In the data rows, zero lies at 4.5, halfway between 4 and 5.
Every row has a hidden score. How much higher is the second row's score than the first row's in each pair? 10 means about the same, 20 much higher and 0 much lower. The score is a weighted sum of the row's numbers plus the product of two more (or one squared), each taken from its middle value.
[4 2 2 3 6 5 4 6 8 5 5 8 6 2 8 6 6 4 6 1]
[5 5 5 3 5 5 5 4 5 4 4 6 5 5 4 4 4 4 8 3] >> 9
[5 9 8 7 2 5 3 4 3 3 2 2 2 5 3 2 5 4 4 7]
[2 2 5 4 6 1 3 4 5 5 5 6 7 1 6 6 5 4 7 4] >> 16
[3 5 6 5 5 5 4 4 4 4 1 4 4 4 4 4 4 5 4 5]
[3 1 2 4 7 4 4 3 4 5 6 5 7 4 4 7 5 5 5 3] >> 12
[6 5 5 3 2 6 3 6 9 2 2 7 2 4 6 3 8 3 4 2]
[8 7 7 2 2 7 6 4 4 2 5 6 4 9 4 3 3 0 4 4] >> 5
[7 7 7 7 0 5 0 5 3 3 4 2 0 4 5 2 6 4 2 9]
[4 3 3 4 6 3 4 5 6 6 5 6 5 3 7 5 6 5 5 4] >> 9
[3 3 2 4 6 3 5 5 9 6 5 7 6 3 5 6 5 5 6 1]
[4 1 3 3 7 2 4 5 8 6 7 6 6 2 5 6 5 6 5 4] >> 9
[4 5 5 3 5 5 5 5 5 4 2 6 4 5 5 4 5 3 5 4]
[8 4 5 3 3 7 5 4 2 3 6 4 4 7 5 5 1 3 1 4] >> 15
[5 4 4 4 5 6 4 5 3 4 3 5 5 5 5 4 4 3 6 4]
[3 4 5 6 5 2 4 3 5 6 5 2 4 4 2 6 3 9 0 6] >> 14
[6 5 3 3 5 7 3 9 5 4 1 8 4 5 8 2 8 3 7 1]
[0 3 5 4 6 2 3 3 6 5 2 5 6 0 6 5 5 5 7 4] >> 17
[4 2 3 4 6 3 5 4 5 5 6 6 7 4 6 6 5 4 6 3]
[4 1 1 3 7 4 5 7 6 6 7 7 7 3 8 6 5 4 5 3] >> 8
[5 2 3 5 4 5 2 7 9 5 3 6 5 1 6 5 7 5 2 3]
[4 8 7 7 4 5 3 4 3 3 3 3 3 5 4 3 5 4 5 5] >> 8
[4 4 4 3 6 5 6 3 2 4 5 5 7 5 5 5 3 5 5 3]
[2 4 5 5 5 3 5 3 4 6 4 3 5 4 2 5 4 8 3 5] >> 6
[4 4 4 5 5 4 3 5 5 5 5 4 4 4 5 5 5 7 5 6]
[4 4 3 3 5 4 5 5 5 7 5 6 6 3 5 6 3 5 5 5] >> 8
[3 4 4 5 6 4 3 7 3 7 4 4 5 4 5 5 5 5 5 5]
[5 4 5 5 3 6 1 4 4 4 4 4 4 4 4 4 5 4 3 5] >> 14
[3 2 2 3 9 5 5 4 0 6 5 5 8 5 5 8 3 4 5 4]
[5 5 5 3 5 5 6 4 4 5 4 5 5 5 4 5 2 5 5 5] >> 9
[6 5 5 3 3 8 6 5 4 3 3 6 5 6 5 3 3 3 5 4]
[3 6 4 6 4 4 4 6 3 5 5 3 3 4 5 4 5 6 5 6] >> 10
[7 5 5 3 3 7 5 5 4 3 4 7 5 6 6 4 4 1 8 3]
[5 7 5 5 4 5 4 5 3 5 3 4 4 5 3 2 5 5 4 7] >> 1
[8 5 6 3 2 6 2 5 4 3 3 5 3 5 6 4 5 2 2 5]
[6 3 5 4 4 4 4 4 5 4 6 5 5 4 4 6 3 5 1 4] >> 16
[4 2 3 4 5 2 3 5 7 7 7 5 5 2 7 6 6 5 4 5]
[3 0 3 4 8 3 5 4 4 5 5 5 7 3 7 7 5 5 5 4] >> 13
[2 3 3 4 6 3 5 5 7 7 4 6 6 2 5 5 5 6 6 3]
[7 7 7 7 0 5 0 5 3 3 4 1 0 4 5 3 5 4 1 9] >> 11
[6 5 4 3 4 5 6 4 5 5 7 5 4 6 3 6 3 4 1 4]
[5 6 8 5 4 5 5 3 5 3 0 4 4 5 1 3 4 4 5 3] >> 8
[4 5 5 6 5 3 4 4 6 4 5 3 3 6 2 4 5 6 2 5]
[4 2 3 3 6 4 4 5 6 6 5 7 6 2 8 6 5 5 6 4] >> 14
[9 5 4 2 3 6 5 7 5 2 5 6 4 6 7 4 6 1 5 3]
[3 5 6 6 5 4 3 1 3 5 5 3 5 2 3 5 4 6 5 6] >> 12
[4 3 3 5 6 4 2 5 5 6 5 5 5 3 4 6 5 7 2 5]
[8 5 4 4 3 9 8 5 2 3 4 4 4 8 4 4 3 2 3 3] >> 8
[3 3 2 4 6 4 6 4 3 8 5 5 6 4 4 6 2 6 3 4]
[4 4 5 3 6 4 9 1 1 4 4 3 5 9 1 6 0 5 2 5] >> 16
[4 3 6 2 5 3 4 3 5 4 5 6 7 3 6 5 4 3 6 4]
[5 5 5 4 4 6 5 4 4 4 3 5 5 5 4 4 4 4 5 4] >> 10
[7 5 5 1 4 5 5 5 5 4 8 5 4 6 5 5 4 3 5 4]
[3 3 4 3 7 3 8 3 5 6 6 5 7 4 4 7 0 6 6 3] >> 16
[3 4 4 6 5 3 4 4 4 5 5 3 4 4 5 5 5 5 6 5]
[4 4 3 5 5 4 3 8 6 6 3 6 5 1 7 4 7 6 5 4] >> 7
[4 5 3 6 5 5 4 6 5 5 3 4 4 5 4 4 5 5 4 5]
[4 3 3 4 5 4 4 7 5 6 5 6 5 3 9 5 6 4 6 4] >> 10
[4 5 7 7 3 5 3 2 4 4 4 3 4 2 5 4 4 5 6 8]
[4 3 2 3 6 5 6 5 4 6 4 6 7 4 5 6 3 5 5 3] >> 6
[4 5 6 3 6 5 7 2 1 5 4 3 5 6 2 4 3 5 4 5]
[4 4 3 5 5 4 4 7 5 7 5 5 5 3 7 4 6 6 5 5] >> 7
[4 5 4 7 4 6 5 4 4 4 3 4 4 6 3 4 4 6 4 5]
[5 3 4 4 5 3 5 2 6 6 8 4 6 4 3 8 1 6 3 4] >> 13
[8 4 6 3 2 8 5 4 1 0 5 4 4 7 6 4 5 0 4 5]
[5 4 4 5 6 4 8 5 8 5 4 5 5 4 4 4 5 6 4 4] >> 7
[5 7 5 6 1 7 0 7 4 3 2 5 2 3 8 0 8 3 8 6]
[1 3 5 4 7 3 3 2 3 5 4 4 6 2 6 6 4 5 8 5] >> 16
[7 4 5 3 3 7 4 5 5 2 4 5 4 5 7 4 5 2 4 3]
[2 4 6 3 6 2 5 2 3 6 5 4 6 3 3 6 1 6 6 5] >> 15
[4 3 3 3 6 2 5 5 7 8 6 7 7 2 5 7 3 6 6 4]
[3 5 5 5 4 4 4 4 4 5 4 4 4 3 4 4 5 5 5 5] >> 7
[4 3 3 4 6 3 5 5 5 6 5 5 4 5 1 6 4 6 0 4]
[6 5 5 3 4 7 5 5 2 4 4 5 5 6 4 4 4 3 5 3] >> 7
[7 9 5 7 1 7 2 7 3 3 3 4 2 5 5 0 7 4 5 5]
[5 5 6 4 3 5 5 4 5 4 3 5 5 5 4 4 4 4 4 4] >> 15
[7 5 6 3 3 6 5 5 4 3 4 6 4 5 6 3 5 2 4 4]
[0 5 4 6 7 3 3 4 3 8 3 2 4 3 3 5 5 9 4 7] >> 9
[4 3 4 4 5 4 4 5 5 4 5 5 5 4 6 6 4 4 4 3]
[3 4 4 6 4 4 4 4 5 5 5 4 5 3 4 5 4 6 4 5] >> 10
[2 2 4 4 9 1 5 4 6 6 5 5 7 4 4 7 4 6 5 3]
[5 2 3 4 6 4 5 4 4 5 6 4 6 5 4 7 3 5 3 4] >> 11
[4 3 4 4 6 3 7 4 7 4 6 5 5 5 4 5 5 5 4 3]
[5 4 5 4 6 5 8 4 3 5 5 4 6 7 3 6 0 5 4 2] >> 12
[4 5 5 4 5 5 4 6 5 5 2 6 5 4 4 3 5 5 7 4]
[6 5 5 3 3 4 4 5 6 4 5 5 4 4 4 4 4 4 3 5] >> 12
[6 5 4 4 4 5 6 7 5 5 4 5 4 6 4 4 4 4 4 3]
[6 5 7 3 4 5 6 2 4 1 5 4 4 7 4 4 3 2 4 4] >> 15
[4 3 4 4 5 3 4 5 6 7 7 5 6 3 4 6 4 6 4 5]
[3 1 0 3 6 2 4 7 9 9 7 9 6 0 9 7 6 5 6 5] >> 16
[3 3 5 4 5 3 4 2 4 5 5 6 7 2 5 6 3 4 7 5]
[7 6 8 4 2 6 6 4 2 3 5 5 4 7 3 3 2 3 3 5] >> 7
[6 4 4 4 5 5 9 4 4 4 5 5 5 7 4 5 3 4 4 3]
[5 7 6 7 3 6 3 4 3 3 4 4 4 4 5 2 5 4 6 5] >> 7
[6 5 4 4 4 6 3 7 6 4 4 7 4 4 8 2 9 3 9 3]
[4 4 5 3 6 5 7 2 4 4 5 5 7 5 4 5 3 5 5 4] >> 11
[5 9 7 7 2 6 3 5 0 3 2 2 1 5 4 1 5 5 4 8]
[9 7 8 2 2 7 6 4 2 3 5 5 4 9 3 4 0 2 3 4] >> 8
[3 4 3 3 7 3 6 5 6 7 3 5 6 4 3 6 3 7 4 3]
[2 3 3 4 7 2 4 5 6 7 5 5 5 3 5 6 5 6 5 5] >> 11
[4 5 4 6 4 4 4 5 6 4 5 4 3 5 4 4 7 4 4 6]
[2 0 3 3 8 4 5 4 4 6 5 5 7 4 6 7 4 5 6 4] >> 8
[5 4 3 3 5 4 6 6 5 5 5 6 5 5 5 5 6 4 6 3]
[5 4 3 2 6 4 6 5 6 6 7 7 7 4 5 6 2 4 6 4] >> 10
[4 2 4 3 6 3 5 4 5 5 7 4 5 4 4 8 3 4 3 4]
[6 5 4 1 4 5 5 5 7 4 5 7 4 5 6 4 5 2 8 3] >> 10
[5 5 6 1 5 5 7 2 3 5 6 5 6 5 4 6 0 4 6 4]
[5 5 5 3 4 6 5 4 4 3 5 6 5 5 5 4 4 3 5 4] >> 6
[3 4 5 9 4 2 1 4 4 5 7 1 3 2 4 5 5 9 0 9]
[4 4 6 4 5 6 5 3 2 3 2 4 5 5 4 4 3 4 5 4] >> 7
[4 4 4 4 5 7 4 4 1 4 2 5 5 4 5 4 5 3 7 4]
[5 4 4 4 5 5 5 3 5 5 7 4 5 5 1 5 3 6 0 6] >> 10
[3 5 5 7 6 2 4 4 4 6 5 2 5 4 3 5 4 9 5 7]
[4 3 3 4 5 4 4 6 6 5 4 6 5 2 6 5 6 4 5 2] >> 9
[2 4 4 5 6 3 4 5 5 8 3 5 5 3 3 5 4 7 5 4]
[6 5 6 5 3 5 1 5 5 3 4 4 3 4 6 3 7 3 5 5] >> 11
[6 5 6 5 1 5 2 4 5 3 3 3 2 4 4 4 5 4 0 5]
[5 5 5 3 4 6 8 2 1 4 6 4 5 7 3 6 0 4 4 4] >> 15
[5 7 5 8 3 5 4 5 3 4 4 2 1 6 3 3 5 5 1 6]
[4 5 7 3 4 4 6 0 4 3 5 4 5 6 3 5 3 3 5 5] >> 14
[2 3 4 4 6 3 7 3 5 5 5 5 5 6 3 6 4 5 4 3]
[5 5 5 3 4 4 6 4 5 5 5 5 5 5 4 4 3 4 5 4] >> 7
[3 6 5 6 5 4 7 4 5 5 5 3 4 7 0 4 4 7 3 5]
[6 4 7 4 4 6 5 3 2 0 4 4 5 6 6 4 4 0 5 4] >> 14
[5 4 4 3 5 4 6 4 8 4 6 6 5 4 4 5 5 4 5 3]
[3 5 4 6 4 4 4 5 4 6 4 4 4 3 4 5 5 6 3 4] >> 5
[5 7 5 6 2 5 3 6 3 4 3 2 0 7 3 3 6 5 0 6]
[3 9 9 7 5 4 5 2 4 4 2 0 3 5 0 3 4 7 4 7] >> 12
[5 6 5 1 5 3 6 4 6 5 6 6 4 5 3 4 2 4 5 5]
[4 2 0 4 5 5 5 7 5 8 5 7 7 1 7 6 5 5 5 4] >> 13
[3 3 6 3 6 4 5 0 3 4 6 4 6 5 5 7 2 4 6 4]
[4 8 9 7 2 4 4 2 1 3 4 0 2 5 2 2 5 5 4 9] >> 3
[6 5 7 3 2 5 5 2 4 3 6 4 4 6 3 5 2 4 1 5]
[4 6 4 6 6 3 5 5 3 5 5 2 2 8 3 4 5 6 3 6] >> 4
[3 2 5 2 7 1 5 2 5 6 7 5 7 2 5 7 3 6 6 5]
[4 7 6 6 4 4 3 4 4 3 3 3 2 6 4 2 6 4 6 6] >> 2
[4 5 4 6 4 4 4 5 5 5 4 4 5 4 5 5 5 5 6 5]
[5 3 4 2 5 4 9 3 4 4 8 5 6 6 5 7 1 4 4 3] >> 13
[8 5 4 4 4 9 5 6 1 4 4 5 5 6 5 4 4 3 5 3]
[4 4 3 4 5 4 5 6 6 7 6 6 6 2 7 5 5 5 7 4] >> 11
[4 4 4 6 6 4 5 4 6 4 4 4 4 5 3 5 5 6 3 4]
[1 3 3 4 8 2 4 4 5 7 5 4 5 4 4 6 4 6 6 5] >> 7
[4 6 5 7 5 4 3 5 3 5 4 2 4 4 4 4 4 7 5 7]
[3 2 2 4 9 3 6 4 5 7 5 6 8 3 4 7 3 7 7 4] >> 13
[5 6 6 5 3 5 4 5 4 4 1 4 3 5 4 3 5 4 4 5]
[3 5 4 7 5 4 3 5 4 7 4 3 4 4 3 5 4 7 5 5] >> 12
[5 5 6 6 4 5 4 4 4 4 3 4 4 4 5 3 5 4 5 5]
[7 4 3 5 5 6 6 6 5 4 5 5 5 6 4 5 4 4 4 2] >> 12
[6 6 6 1 3 5 6 4 4 4 5 6 5 6 5 4 3 2 5 4]
[6 5 5 4 4 7 5 4 3 3 3 5 5 6 4 4 3 4 5 3] >> 14
[5 5 5 3 4 8 5 4 3 3 3 5 5 6 5 4 3 3 6 3]
[7 7 5 6 1 5 4 6 4 2 6 2 0 5 5 2 7 3 3 7] >> 11
[9 4 5 4 3 9 4 5 4 0 4 6 5 5 9 3 6 0 6 3]
[4 5 5 6 4 3 3 5 5 5 5 4 4 3 5 5 5 5 5 5] >> 9
[5 5 5 4 4 7 4 5 3 4 3 5 4 5 5 3 5 3 5 5]
[6 3 3 4 4 5 6 6 5 5 8 6 6 4 7 6 4 3 4 3] >> 14
[4 4 4 6 6 4 9 0 5 5 6 3 6 5 0 6 1 7 2 4]
[2 3 5 4 6 3 4 3 6 5 5 5 6 0 6 6 5 5 7 4] >> 10
[5 7 6 5 4 6 3 5 3 4 3 3 3 5 4 2 5 5 5 7]
[5 5 3 4 4 7 4 7 5 5 1 7 5 5 5 4 6 4 6 1] >> 12
[5 5 6 5 4 4 4 4 5 3 4 4 3 5 4 3 6 4 4 5]
[3 6 8 6 5 4 5 0 4 4 0 3 5 5 0 4 3 6 7 5] >> 13
[6 5 4 3 4 6 4 6 7 4 2 7 4 4 7 3 7 3 8 1]
[4 3 4 3 6 6 5 4 3 4 4 4 5 5 5 4 5 4 5 4] >> 8
[4 3 3 3 6 2 6 4 7 6 9 6 6 4 4 7 3 5 5 3]
[2 6 6 5 4 4 3 4 4 5 3 4 4 3 4 4 4 6 5 5] >> 7
[5 4 4 4 6 6 8 4 3 4 5 5 5 7 3 5 3 4 4 3]
[4 5 6 4 4 5 5 4 4 4 2 4 4 5 3 4 4 5 4 5] >> 8
[3 5 6 5 5 4 7 0 3 4 5 2 4 6 0 5 2 5 2 6]
[4 6 5 5 5 5 2 5 3 5 2 4 4 5 4 3 6 4 5 5] >> 2
[6 5 3 8 2 5 1 8 5 5 5 4 1 4 5 4 7 4 1 6]
[3 4 3 5 8 3 4 5 3 7 5 4 5 4 5 5 5 7 5 6] >> 9
[5 5 4 3 5 6 5 6 5 5 3 7 5 4 5 4 4 4 6 3]
[4 6 5 4 5 5 4 5 4 4 1 5 4 6 4 3 5 5 5 4] >> 7
[5 3 2 2 5 6 5 9 3 5 5 7 6 4 9 5 4 3 5 2]
[5 5 4 3 4 5 5 5 4 5 3 6 5 5 5 4 4 4 5 4] >> 8
[4 4 4 6 6 2 2 6 4 5 5 4 4 3 6 4 7 6 5 6]
[4 2 3 4 6 4 5 5 4 5 6 5 6 4 6 7 4 4 5 3] >> 13
[4 5 6 5 5 5 4 4 4 4 1 4 4 4 3 4 4 5 5 4]
[4 3 3 4 5 5 6 4 6 5 5 6 6 3 6 5 5 4 5 3] >> 10
[4 5 4 7 3 5 4 6 4 6 5 4 4 3 5 4 5 6 4 6]
[5 5 6 4 5 5 6 3 4 3 4 5 5 6 3 4 3 4 5 4] >> 12
[6 3 3 3 4 4 4 5 5 5 9 6 5 4 6 7 4 3 5 4]
[6 1 0 4 5 6 4 6 4 6 7 5 6 3 6 7 3 4 3 4] >> 8
[3 3 6 3 6 2 5 3 5 4 5 5 6 3 6 6 3 4 8 4]
[2 2 5 5 6 3 4 0 5 5 7 4 8 1 5 6 4 5 7 5] >> 9
[5 6 6 6 2 5 3 4 5 3 4 4 3 5 5 2 6 4 5 6]
[5 8 4 8 4 5 4 6 4 5 4 3 2 6 3 2 6 5 2 5] >> 3
[4 7 8 9 2 5 2 4 2 3 3 2 2 4 4 2 5 5 5 8]
[5 4 5 4 4 4 5 4 5 4 5 5 5 6 4 4 5 4 4 3] >> 7
[5 5 4 8 3 4 1 7 5 6 6 3 3 2 6 4 7 6 2 7]
[5 7 5 6 4 5 3 6 5 4 4 4 2 5 4 2 8 4 5 5] >> 8
[6 3 2 3 5 3 3 9 9 7 7 7 5 2 6 6 4 5 4 4]
[6 4 4 5 5 5 4 5 5 4 5 5 4 5 4 5 5 5 2 4] >> 10
[4 8 7 7 2 5 3 5 3 4 4 1 1 4 4 1 5 6 4 8]
[4 7 5 6 4 4 6 3 2 5 5 0 3 7 0 4 3 6 0 7] >> 8
[3 4 4 5 6 3 4 4 4 5 4 4 5 4 5 5 5 5 6 4]
[6 5 5 3 3 6 5 5 5 3 4 7 5 4 6 4 5 2 5 3] >> 11
[5 7 9 5 3 5 3 2 3 1 3 0 2 7 1 3 3 6 3 6]
[2 3 2 2 7 1 6 5 7 9 5 8 8 1 6 7 4 6 6 4] >> 7
[5 4 4 3 5 6 4 5 4 4 1 7 6 4 6 4 5 3 7 3]
[4 3 2 3 7 1 4 7 6 7 6 6 6 3 6 6 5 5 5 3] >> 8
[5 3 4 2 5 4 8 3 6 5 7 5 6 7 4 8 1 4 4 3]
[4 3 3 4 5 2 3 5 7 7 4 5 5 3 4 8 4 6 3 5] >> 10
[4 4 4 3 5 4 5 4 9 4 5 7 5 3 6 4 6 4 8 4]
[6 3 4 4 4 7 4 4 2 4 5 5 5 5 5 6 3 4 3 4] >> 8
[5 7 6 7 1 5 2 5 3 4 3 3 2 5 4 2 5 4 4 7]
[4 3 3 3 6 4 5 5 3 5 7 5 6 4 7 6 4 3 5 4] >> 12
[4 2 1 5 6 5 4 6 4 7 5 6 7 3 6 6 4 6 5 4]
[4 6 5 6 4 5 5 4 4 4 4 4 4 5 4 4 4 5 4 5] >> 9
[3 3 3 3 5 0 5 4 9 9 8 6 6 3 3 9 2 7 4 5]
[3 4 4 3 7 4 9 3 3 6 6 4 7 6 3 7 0 6 5 4] >> 4
[5 8 7 6 1 6 2 5 0 3 2 2 1 5 5 1 5 3 5 6]
[5 7 7 5 2 4 3 6 4 3 4 3 1 6 6 2 8 3 5 6] >> 10
[4 4 3 4 5 4 6 4 4 6 6 5 6 4 4 6 2 4 5 3]
[5 4 5 2 4 4 7 5 3 3 6 5 5 6 6 6 3 3 4 3] >> 13
[5 4 5 3 4 6 5 4 5 3 3 6 5 5 5 4 5 2 5 2]
[5 3 4 3 5 6 7 5 4 4 5 6 6 6 5 6 2 5 5 2] >> 15
[6 5 5 1 5 4 5 5 5 3 4 6 5 6 5 4 5 3 8 3]
[4 4 5 3 5 4 5 3 3 5 4 4 6 4 4 6 2 5 5 5] >> 12
[6 3 4 4 4 8 4 4 4 2 3 5 5 4 8 4 6 1 5 4]
[3 6 7 7 4 4 3 4 4 4 3 2 3 4 4 3 5 5 4 7] >> 7
[5 5 6 5 3 5 4 4 3 4 4 5 4 4 4 3 5 4 5 6]
[6 7 6 6 0 6 1 6 3 1 5 3 0 5 7 1 8 2 3 7] >> 7
[4 3 1 4 6 4 4 9 9 7 4 9 6 0 8 5 8 6 6 1]
[5 4 5 4 5 4 6 4 4 4 9 5 5 6 5 6 3 3 4 3] >> 13
[4 6 6 6 4 5 3 4 3 3 4 3 3 5 4 3 5 4 5 5]
[4 4 4 4 5 4 5 6 5 5 4 5 5 5 4 5 5 5 3 4] >> 9
[3 3 4 4 5 2 5 3 5 7 6 3 5 4 1 8 2 7 1 4]
[3 2 4 4 7 3 6 2 4 6 7 4 7 4 4 7 3 6 6 4] >> 11
[4 2 2 4 6 4 5 5 5 7 5 6 7 2 5 6 4 6 5 4]
[4 6 4 8 3 5 3 8 4 5 4 3 4 2 7 3 6 6 5 6] >> 6
[5 3 2 2 5 4 5 6 5 6 7 5 6 4 5 7 3 6 3 4]
[2 3 2 5 6 3 5 5 6 8 4 5 6 2 4 6 4 7 4 3] >> 7
[3 2 3 4 6 4 5 4 5 7 5 6 8 2 5 7 3 6 5 4]
[3 3 3 2 6 3 6 5 4 6 5 5 5 5 5 9 2 3 5 4] >> 12
[6 5 5 3 3 7 6 5 5 2 4 5 4 6 5 3 5 1 5 3]
[5 3 4 2 5 4 6 4 6 5 9 6 5 5 5 6 3 4 5 3] >> 13
[4 4 3 3 5 3 5 5 6 8 6 7 7 3 5 7 1 5 6 4]
[3 3 3 5 5 3 3 5 7 5 4 6 5 2 7 6 6 5 5 4] >> 11
[4 7 5 8 5 4 4 4 3 5 5 1 2 5 0 4 4 7 1 8]
[4 5 6 4 4 6 4 4 4 4 1 5 4 5 4 4 4 4 5 4] >> 9
[2 5 4 5 7 2 5 5 4 7 5 4 5 4 3 5 4 7 5 5]
[4 2 3 3 6 5 5 5 5 5 5 6 7 4 7 6 4 4 6 3] >> 12
[6 5 5 2 3 6 6 5 5 3 5 6 4 5 6 4 5 1 5 4]
[4 6 5 5 5 4 5 4 5 4 5 3 3 7 2 4 5 6 4 6] >> 9
[4 2 0 3 7 4 4 6 7 9 6 9 7 0 7 7 5 5 8 4]
[4 2 2 4 6 4 5 5 6 5 6 6 6 3 7 6 5 5 5 3] >> 6
[8 6 8 2 3 7 9 3 3 1 5 4 4 9 4 4 3 0 4 4]
[5 3 3 3 6 5 6 6 3 6 5 6 7 4 6 6 3 4 6 4] >> 11
[4 8 8 7 4 5 4 2 1 3 1 1 3 6 1 3 4 6 4 8]
[6 4 5 4 4 5 2 5 8 4 4 6 4 3 5 4 5 4 3 4] >> 9
[5 5 7 3 4 3 5 2 6 4 6 5 5 5 4 5 3 3 5 5]
[5 5 5 4 3 5 5 5 6 4 3 6 5 3 5 4 5 4 4 3] >> 9
[4 4 4 5 4 2 4 4 6 5 6 4 4 4 5 5 5 5 5 5]
[3 3 3 4 6 3 5 5 8 5 5 5 5 3 5 6 5 5 5 3] >> 10
[5 3 3 4 6 5 6 5 5 4 6 5 5 5 4 5 5 4 4 3]
[3 2 4 4 6 5 5 3 3 6 5 5 9 3 4 7 2 5 5 4] >> 10
[6 4 3 4 5 6 7 5 3 4 5 5 6 5 4 5 4 4 4 4]
[2 3 2 5 6 4 4 5 6 7 3 6 6 2 5 6 4 6 5 4] >> 10
[4 4 5 3 5 4 5 4 4 5 3 5 5 5 3 5 3 5 5 4]
[6 6 5 6 2 6 0 7 4 1 3 4 1 5 7 2 9 3 5 5] >> 9
[0 5 6 6 6 0 5 0 3 6 6 0 4 3 2 5 3 9 4 9]
[5 5 4 6 4 5 3 4 5 5 4 3 2 6 0 4 4 6 0 5] >> 6
[4 5 5 5 4 5 2 5 4 4 4 4 3 4 6 3 6 4 5 5]
[9 5 4 4 4 9 8 5 2 3 7 5 5 7 4 4 4 3 3 4] >> 14
[4 4 3 4 6 4 7 4 7 5 6 5 5 6 4 6 4 5 4 3]
[5 4 3 6 5 5 3 5 5 5 4 4 3 5 3 5 5 6 0 5] >> 8
[2 4 3 5 7 4 5 3 2 5 5 3 5 5 4 6 4 5 5 4]
[5 7 5 6 3 6 3 6 3 3 3 4 2 6 5 2 6 4 5 5] >> 7
[4 4 5 4 4 5 7 2 2 4 5 4 5 6 2 5 0 4 2 5]
[4 5 6 5 4 4 3 4 5 4 3 4 3 5 5 3 6 4 5 5] >> 3
